cols: Y L Q B G N U S
k700: [-33.7  64.7  81.7 -32.7 -78.1  14.0 -26.2 -45.1]
k51: [-33.7  54.2  81.7 -67.3 -65.0  14.0 -70.1  13.0]
k25: [-33.7  64.7  81.7 -28.8 -78.1   7.4  16.4 -23.9]
q: [-33.7  64.8  81.8 -28.8 -78.1   7.4  16.4 -24.0] => k25
q: [-33.7  64.8  81.8 -32.6 -78.0  14.0 -26.3 -45.1] => k700
q: [-67.3 -65.0  14.0 -70.1] => k51

cols: T V X A
k51: [-59.7  -4.2   2.3 -20.2]
k751: [20.8  2.3 -4.2 15.8]
k25: [-59.7  -4.2   2.3  15.8]
q: [ 2.3 15.8] => k25
q: [-59.6  -4.2   2.4 -20.3] => k51
q: [20.7  2.3 -4.1 15.9] => k751
q: [-4.2  2.3 15.8] => k25

cols: H J M R D C P F
k855: [ 41.2   0.9  16.0 -19.0  20.5 -37.9 -68.9  14.2]
k49: [ -5.7  27.4 -27.0  45.1 -29.5   1.7 -44.2 -56.0]
k820: [-36.2 -51.4  24.8   2.5  -1.1  25.4  42.5  46.0]
k751: [  8.3 -17.5  21.4 -50.0  31.4  -1.2  51.4  49.2]
k315: [-42.5 -43.7  16.2   8.0  -7.2  33.0  54.1  34.2]
q: [25.4 42.5] => k820
q: [41.2  0.9 16.0] => k855
q: [  8.3 -17.5  21.4 -50.0  31.4  -1.2] => k751
q: [24.8  2.5 -1.1 25.4 42.5] => k820

cols: Pavo zegos Kir sunu vamu ful potek lel bakon
k315: [ 0.2 13.7  0.1 -2.2  2.7 17.3 -1.4 -1.8 -3.9]
k751: [-4.0 -1.1 -1.6 -2.5 -3.8 -2.2 -2.4 -3.1 -2.6]
k25: [ -4.7  48.3 -25.3  -7.6   4.0  61.5 -28.2 -25.0 -39.5]
k820: [12.5 -8.1  5.6  8.5 11.1 -7.0  8.4  8.5 12.2]
k285: [ 1.5 11.1  2.8  0.3  4.7 13.0  0.4 -3.0  0.0]
k49: [ 7.6 -1.1  3.2  4.1  8.0  0.8  4.2  3.3  6.2]
k855: [ 0.6  0.0  1.7  1.9  0.7 -1.2  1.3  0.3  1.9]
k5: [ -1.7  17.6 -26.1  16.0  -5.6  12.1 -22.3 -10.2 -30.4]
k700: [12.5 -8.1  5.6  8.5 -5.2 -1.1 -4.1 -3.8 -5.2]
k794: [-12.7  -2.5   5.4  -7.6 -13.8  -7.8   2.3   1.2   0.9]
k194: [10.7 -2.4  4.9  5.1 11.3  0.7  6.4  5.0  9.3]
k51: [ 5.5 -5.6  4.7  2.5  5.5 -4.9  5.4  3.7  8.1]
q: [-5.6  4.7  2.5  5.5 -4.9] => k51
q: [ -4.7  48.2 -25.3  -7.6   4.0  61.5 -28.2 -25.0 -39.5] => k25
q: [10.7 -2.5  4.9  5.1 11.3  0.6  6.4  4.9  9.4] => k194
q: [ -2.5   5.4  -7.6 -13.8  -7.8   2.3] => k794

cols: vilon Pibiz Nutof Geke favit Linot rofol mep Fiko timaf
k794: [-43.3 -16.0  17.7 -23.6 -52.5 -28.8  40.8  66.9  -8.6  34.4]
k194: [-41.9  33.7  16.1   4.5   8.4 -61.5  61.8  49.4 -44.5  35.7]
k820: [  3.4  48.1  15.1 -58.7 -61.4  12.2  13.7  49.5  45.2 -25.1]
q: [-43.5 -16.0  17.7 -24.0 -52.6 -28.8  40.7  67.1  -8.6  34.4] => k794
down: [-28.8 -61.5] => Linot
down: [66.9 49.4] => mep
q: [-41.9  33.7  16.1   4.5   8.4 -61.5  61.8  49.5 -44.5  35.7] => k194
q: [66.9 -8.6 34.4] => k794

cols: E K Z W
k5: [ 9.3 18.6  9.7 15.8]
k794: [ 13.8 -59.2   9.2  18.6]
k700: [-13.8 -21.0  15.8   9.7]
k855: [-13.8 -21.0  -3.8  -5.2]
q: [ 9.2 18.6] => k794
q: [ 9.7 15.8] => k5
q: [-13.8 -20.9  15.7   9.6] => k700
down: [ 9.3 13.8] => E
down: [ 13.8 -13.8 -13.8] => E

